Look-ups in named tables: a row name and a column name give one cell, copied from the table.

mafen:
|  | tafeza | pelepi | gib |
|---|---|---|---|
| bagebu | 45978 | 63006 | 54239 |
| tove | 66107 | 47930 | 56585 |
| kab | 41376 | 47721 | 50729 |
| balapeg | 56179 | 53588 | 55385 |
| rozite | 39048 | 58325 | 43655 |
| sim | 65182 | 56826 | 49720 |
| selu | 70709 | 62832 | 71734 |
| sem | 55617 | 50940 | 51475 |
| riv | 45288 | 49650 | 48440 |
| niba | 76401 | 58899 | 82436 |
| lutazen | 9015 | 60615 | 24468 |
| guse | 52496 | 67452 | 64930 |

niba, tafeza: 76401
selu, pelepi: 62832
tove, pelepi: 47930
niba, gib: 82436
rozite, gib: 43655
balapeg, tafeza: 56179
kab, pelepi: 47721
sem, tafeza: 55617
bagebu, pelepi: 63006
guse, tafeza: 52496
lutazen, gib: 24468
guse, pelepi: 67452
bagebu, tafeza: 45978
riv, pelepi: 49650
niba, pelepi: 58899
lutazen, pelepi: 60615
sim, gib: 49720
riv, tafeza: 45288

pel:
|  | pufelu | kigifa | kozotu | vos |
|---|---|---|---|---|
| muteb | 0.391 | 4.512 | -6.907 | -1.100 |
| voboro | -3.008 | 4.512 | 2.775 | 3.903 |
| voban | -3.235 | 3.941 | 2.775 | 3.903 |
| dakeri | -2.329 | -5.762 | 5.358 | -0.433 |
| robede | 1.977 | -5.762 | -4.325 | -5.435 |

pufelu of dakeri = -2.329
pufelu of voboro = -3.008
kigifa of voboro = 4.512
kozotu of dakeri = 5.358
kigifa of dakeri = -5.762
pufelu of muteb = 0.391
vos of dakeri = -0.433
kozotu of voban = 2.775
vos of voboro = 3.903
kozotu of robede = -4.325
kigifa of muteb = 4.512
kozotu of muteb = -6.907
kigifa of voban = 3.941
pufelu of robede = 1.977
vos of voban = 3.903
vos of muteb = -1.100
Which row has the largest pufelu? robede

sem:
        pobetop    duf   bugo    riz  denepu  gabuka
fotog     62.87  22.96  65.14  71.09   84.99   53.02
nev       98.00  50.11  52.14  64.18   40.93   70.28
bik       40.79  69.20  37.60  26.47   35.29   45.87
sogir     95.51  48.99  66.37  67.94   34.82   54.38
dosula    58.11  60.10  79.19  64.08   18.92   40.05

What is the riz of fotog in sem?
71.09
What is the riz of nev in sem?
64.18
What is the pobetop of bik in sem?
40.79
What is the pobetop of sogir in sem?
95.51
What is the riz of sogir in sem?
67.94
What is the denepu of sogir in sem?
34.82
What is the duf of fotog in sem?
22.96
What is the gabuka of nev in sem?
70.28
What is the duf of sogir in sem?
48.99
What is the denepu of nev in sem?
40.93
What is the duf of dosula in sem?
60.10
What is the pobetop of dosula in sem?
58.11
What is the denepu of fotog in sem?
84.99
What is the bugo of nev in sem?
52.14
What is the bugo of dosula in sem?
79.19
What is the denepu of bik in sem?
35.29
What is the bugo of sogir in sem?
66.37

fek:
columns: kib, maro, revusod
mapuza: [44164, 55405, 76884]
lim: [59840, 41714, 81809]
litofar: [68376, 39189, 24329]
gab: [75904, 49817, 32305]
vibip: [27538, 45954, 58376]
nazod: [68336, 44189, 74481]
rop: [50799, 53953, 55625]
retipe: [32986, 43615, 57098]
ros: [66991, 39714, 79198]
git: [65421, 39741, 57450]
regomif: [52187, 49715, 29731]
foz: [53548, 34916, 64389]
naduvef: [47098, 52869, 30186]
mep: [42960, 55729, 21906]

maro of foz is 34916
revusod of foz is 64389
maro of nazod is 44189
kib of regomif is 52187
revusod of regomif is 29731
kib of retipe is 32986
kib of litofar is 68376
maro of mapuza is 55405
kib of mep is 42960
kib of ros is 66991
revusod of mapuza is 76884
revusod of vibip is 58376
revusod of mep is 21906
maro of vibip is 45954
kib of git is 65421
kib of rop is 50799
revusod of lim is 81809
revusod of naduvef is 30186
maro of gab is 49817
maro of litofar is 39189

komu.csv
,rit,biza,dig,rufu
luk,210,142,51,221
sar,135,162,179,156
sulirum,140,124,80,182
sifimi,189,187,176,177
sek,207,185,180,183
poza,158,150,154,177
goduten,155,180,200,158
dom,207,152,90,212

What is the dig of luk in komu?
51
What is the rufu of goduten in komu?
158
What is the rit of sifimi in komu?
189
What is the rufu of dom in komu?
212
What is the dig of poza in komu?
154
What is the dig of sulirum in komu?
80
What is the rit of dom in komu?
207
What is the dig of sifimi in komu?
176
What is the biza of sulirum in komu?
124
What is the biza of goduten in komu?
180
What is the rufu of sar in komu?
156
What is the biza of sek in komu?
185
What is the rit of sar in komu?
135
What is the dig of goduten in komu?
200
What is the biza of sar in komu?
162
What is the rufu of luk in komu?
221
Row with the largest rit: luk

Table tob
         muparof   bag   tuv
gabeve      3.36  4.50  4.59
fuso        5.31  1.12  4.91
dagulo      3.93  6.10  5.59
gakid       4.79  8.74  3.39
bisuniv     2.49  7.27  6.05
musi        2.81  8.07  5.78
tugo        5.79  7.33  5.91
sifoso      7.43  0.79  5.11
belelis     3.60  7.33  5.64

musi, tuv -> 5.78
bisuniv, muparof -> 2.49
gakid, bag -> 8.74
fuso, muparof -> 5.31
fuso, bag -> 1.12
gabeve, bag -> 4.50
sifoso, muparof -> 7.43
dagulo, muparof -> 3.93
gabeve, tuv -> 4.59
belelis, muparof -> 3.60
musi, bag -> 8.07
gakid, tuv -> 3.39
gakid, muparof -> 4.79
gabeve, muparof -> 3.36

fomos
fields: mikovef, dad, niso, logedo, rovol, riletiz, bub, sadu, beb
pinade: [32.124, -32.877, 32.820, -22.122, 11.027, 17.342, 19.339, 25.364, -19.851]
zabit: [15.164, 4.258, 18.251, 11.905, 20.851, 17.386, 9.408, 16.214, 11.001]
giz: [-7.205, 39.290, 9.446, 20.288, 34.408, 19.775, 12.848, 11.628, 17.351]
vup: [18.370, 15.825, 7.229, 13.840, 15.013, 30.343, 7.947, 17.413, 16.539]
punob: [16.226, 0.583, 5.261, 29.267, 21.037, 5.738, 18.742, 16.324, 3.625]
kon: [30.931, 7.667, 11.287, 8.893, 6.180, 9.417, 7.074, 50.883, -6.852]
lafu: [-29.670, 34.318, 1.015, 5.178, 29.179, 36.637, -4.191, 13.217, 38.792]
nud: [65.775, 45.971, 31.486, 75.392, -14.784, 7.086, 36.491, 32.094, 36.405]
vab: [45.035, 32.710, 24.367, 23.717, 2.898, 20.493, 11.145, 30.248, 31.760]
dezun: [-11.600, 23.281, 10.284, 12.615, 20.552, 25.653, 12.356, 15.082, 23.891]
leru: [-94.766, 76.296, -26.626, -8.419, 22.062, 48.415, 10.797, -18.127, 71.128]
rezof: [-46.821, 42.014, -7.944, 0.414, 29.459, 35.091, 6.591, 9.301, 41.676]
zefote: [15.909, 21.273, 27.045, 17.202, 18.868, 13.015, 18.981, 16.174, 8.679]

zefote, dad => 21.273
nud, beb => 36.405
rezof, mikovef => -46.821
rezof, logedo => 0.414
zabit, sadu => 16.214
kon, niso => 11.287
lafu, beb => 38.792
giz, sadu => 11.628
lafu, bub => -4.191
leru, dad => 76.296
vab, dad => 32.710
pinade, rovol => 11.027
lafu, niso => 1.015
giz, mikovef => -7.205
dezun, bub => 12.356
leru, riletiz => 48.415
vup, bub => 7.947
pinade, riletiz => 17.342
giz, dad => 39.290
kon, bub => 7.074

dem.tsv
	tori	dobikod	rodu	febufa	sekogob	milumar	lovar	gasi
sep	-12.34	-10.91	77.41	-16.79	9.67	26.90	-27.22	-10.47
baropiv	-3.45	36.62	29.42	-16.97	34.67	28.65	8.38	0.60
tus	14.41	13.57	14.50	13.70	14.83	15.45	14.43	14.44
dasi	-45.49	18.90	-89.55	29.78	97.82	14.48	2.40	11.78
nub	19.77	-22.84	7.28	28.10	2.92	25.40	11.18	3.10
tatupud	-12.70	-10.75	77.26	-16.49	9.53	26.99	-27.81	-10.60
vureze	14.60	3.82	61.57	-26.16	8.01	25.12	-39.32	-0.74
nom	10.48	3.30	16.32	4.69	17.30	3.82	14.31	2.69
dogoke	14.10	13.27	15.24	15.34	16.19	12.41	13.03	15.49
viv	18.49	4.39	19.37	9.19	28.58	23.78	21.64	35.69
lig	14.25	3.60	61.22	-25.59	8.67	25.88	-39.52	-1.21
pidu	35.88	42.01	25.16	49.85	26.65	23.13	20.12	1.94

baropiv, rodu -> 29.42
dogoke, lovar -> 13.03
dogoke, milumar -> 12.41
nom, tori -> 10.48
tatupud, rodu -> 77.26
vureze, gasi -> -0.74
lig, gasi -> -1.21
viv, gasi -> 35.69
baropiv, gasi -> 0.60
sep, febufa -> -16.79
nom, sekogob -> 17.30
dasi, febufa -> 29.78
sep, gasi -> -10.47
baropiv, tori -> -3.45
tus, tori -> 14.41
tus, febufa -> 13.70
dasi, sekogob -> 97.82
lig, sekogob -> 8.67
tatupud, febufa -> -16.49
nub, milumar -> 25.40

